In the data rows, the value 50 means zero.
Some points, each followed by its number:
[48,46,44,52,55,48,55,62,42,47,48,39,52,49,47,57,47,45,43,45,42,60] 0
[54,62,45,37,37,65,48,46,55,16,52,59,39,67,57,51,25,41,44,34,43,39] 1
[90,43,67,42,80,40,42,57,14,51,67,63,47,52,36,66,22,73,61,77,61,24] 2
[50,48,43,39,40,54,48,60,45,49,57,42,47,46,47,55,51,37,49,43,43,61] 3
[53,61,45,44,44,67,53,49,66,46,55,43,64,47,44,49,34,39,53,30,50,55] 4
[65,74,51,29,19,71,47,53,66,60,39,52,69,93,49,52,38,77,67,37,70,55] 5
[89,57,44,90,52,86,00,00,87,10,00,99,00,43,99,00,96,28,90,66,20,43] 6
[42,42,43,67,47,36,53,66,53,59,65,34,47,53,34,57,62,49,45,33,50,56] 7
[60,74,29,75,40,63,49,46,12,76,25,99,24,50,59,00,99,52,63,50,30,36] 8
[70,57,35,70,69,53,28,14,67,58,24,99,00,53,99,00,97,31,61,99,00,35] 9
[50,68,71,36,47,64,51,49,35,40,55,45,45,83,55,69,30,34,32,46,49,49] 10
[54,56,37,52,56,66,23,36,99,17,43,30,33,57,73,20,68,69,72,69,28,39] 11
[34,38,54,71,43,42,32,71,40,72,67,49,59,58,34,62,88,42,35,51,40,43] 12
[55,42,56,46,48,47,43,58,55,50,42,31,45,41,53,59,46,42,55,33,49,54] 13
[60,42,46,61,51,41,46,27,50,76,34,99,23,53,80,00,82,36,60,89,12,47] 14
[46,57,76,39,26,43,46,55,44,34,53,46,21,52,52,69,30,50,32,25,33,40] 15
[48,55,54,60,49,47,44,62,52,53,44,25,45,47,46,53,54,42,49,35,47,55] 16
[82,27,55,28,99,77,83,06,14,47,61,94,53,49,45,52,15,88,54,99,77,57] 17
[17,70,45,56,58,51,72,63,46,55,52,46,64,58,42,43,53,40,38,47,62,63] 18
[44,39,56,40,47,63,65,54,32,45,60,45,65,73,57,57,19,25,42,42,52,55] 19
[18,00,54,28,29,99,88,00,09,45,33,99,99,99,83,64,15,14,46,65,75,99] 20
[49,41,53,58,45,58,42,48,44,50,44,46,50,44,59,46,47,44,48,61,35,70] 21
[62,46,55,50,38,40,36,50,51,47,36,47,45,42,43,63,51,46,53,13,38,47] 22
[45,49,53,52,44,47,36,68,41,51,56,32,50,42,44,61,63,37,42,45,55,44] 23
[53,53,54,52,51,60,48,52,44,50,53,52,48,37,67,40,52,40,57,67,55,51] 24
[52,99,69,38,03,19,75,34,10,75,42,99,61,99,48,23,28,63,38,18,39,60] 25
[43,51,36,37,34,68,26,50,81,28,28,41,43,57,74,33,62,56,64,58,52,47] 26
[45,56,55,49,44,41,52,56,46,51,51,26,58,57,44,59,50,44,52,43,46,61] 27
[32,41,48,40,46,54,48,60,68,34,56,47,14,34,37,73,54,56,38,40,35,26] 28
[46,68,31,67,27,42,51,59,30,79,34,69,52,33,48,30,68,32,60,38,49,40] 29
[23,55,20,62,73,43,61,84,56,45,58,33,51,24,19,65,73,46,44,51,52,38] 30
[21,21,74,56,58,37,87,17,68,82,72,69,83,57,87,36,39,71,56,75,82,79] 31
[54,44,55,44,51,43,52,54,46,50,52,29,41,50,50,57,38,44,51,46,38,53] 32
[56,54,48,55,46,39,49,58,56,48,49,51,42,56,56,45,58,31,53,46,45,43] 33
[58,64,34,45,48,74,51,60,38,40,51,44,54,77,56,38,52,32,39,43,45,50] 34
[53,67,34,50,50,21,50,51,48,37,45,18,31,59,55,50,53,27,36,52,50,59] 35
[60,71,40,65,18,53,34,54,64,74,36,52,65,49,49,39,50,53,45,25,34,70] 36
New points follow, each followed by the number of its nearest point above by angle, seen from the average point of the numbered points.
[40,41,25,78,39,94,27,39,12,42,56,81,42,52,47,34,72,27,63,52,55,35] 8
[61,50,54,67,26,49,13,37,49,58,31,40,33,40,64,32,42,34,52,51,10,70] 21
[14,37,70,42,45,23,91,30,63,69,69,59,80,50,66,40,53,67,51,71,63,71] 31
[55,57,39,41,57,46,29,58,46,56,46,31,44,44,46,61,67,53,45,58,63,27] 23
[68,51,55,44,61,41,37,52,34,43,50,45,45,51,32,60,41,64,54,57,60,44] 2
[43,40,45,62,43,38,51,48,48,54,55,50,63,40,27,56,54,55,46,27,41,51] 7
[25,57,48,56,58,35,78,84,61,54,53,45,77,41,20,54,70,63,45,60,44,43] 30
[09,55,68,68,47,16,99,22,54,90,76,99,90,52,69,06,63,69,64,71,70,67] 31
[36,20,59,32,66,65,81,05,78,72,82,55,77,41,96,32,18,66,52,74,76,72] 31
[55,60,62,68,45,53,23,59,49,48,47,60,48,32,55,44,69,40,45,70,48,51] 24
[69,49,53,52,79,43,61,53,34,52,60,41,45,35,48,56,35,50,48,54,74,41] 2
[39,36,60,61,37,41,55,63,50,60,51,38,57,42,38,60,56,69,55,40,47,55] 7
[49,40,41,55,43,50,23,49,76,47,37,30,30,56,53,37,73,63,51,59,23,51] 11
[52,25,32,42,48,72,47,50,53,51,35,38,47,33,43,69,52,53,64,19,79,41] 13
[62,62,46,54,65,70,54,43,64,54,42,39,63,53,48,57,47,32,51,42,49,54] 4
[17,00,78,36,60,73,76,34,58,94,94,75,93,37,99,45,35,64,51,95,99,63] 31
[51,63,59,45,41,36,59,57,52,47,41,44,65,51,39,53,64,63,44,52,55,48] 27
[77,49,50,49,64,42,51,63,28,57,57,45,53,50,31,56,24,55,51,51,65,46] 2
[64,64,34,29,99,99,64,17,49,38,65,63,81,38,58,55,18,36,54,71,70,51] 17
[44,45,53,54,53,47,57,60,45,51,43,39,55,48,39,56,49,52,38,45,41,68] 0
[83,62,91,24,81,24,41,58,00,35,74,99,17,68,11,94,12,99,44,68,61,16] 2
[22,46,57,54,44,27,60,67,55,24,51,54,10,26,28,73,56,56,37,32,37,29] 28
[36,48,48,35,43,55,57,49,51,42,53,38,61,46,58,56,39,35,48,54,45,46] 19
[46,53,55,50,50,66,35,53,59,43,52,39,55,41,62,56,49,37,48,71,46,50] 24
[73,39,61,49,73,38,30,61,27,61,70,64,43,41,43,61,70,66,57,94,63,09] 2
[50,54,48,56,40,47,45,63,40,50,43,32,47,49,50,52,44,36,48,38,51,54] 16
[62,44,32,22,76,88,54,26,68,36,36,33,58,21,63,59,38,32,68,30,65,35] 4
[49,38,44,65,51,53,13,48,73,44,39,20,37,55,50,39,67,56,65,46,35,40] 11
[34,39,54,67,59,49,82,11,73,68,96,94,60,55,92,10,51,53,64,79,63,56] 31
[36,52,31,52,55,50,53,79,60,48,51,31,52,44,34,57,65,46,39,43,53,41] 30
[59,48,92,43,44,32,30,55,33,33,55,74,10,53,44,75,25,79,39,33,42,31] 15
[68,49,55,57,46,33,53,58,35,63,58,56,56,67,48,63,45,66,51,59,63,47] 2
[59,60,50,56,48,47,49,60,59,57,60,33,48,46,52,45,50,35,46,31,50,54] 16
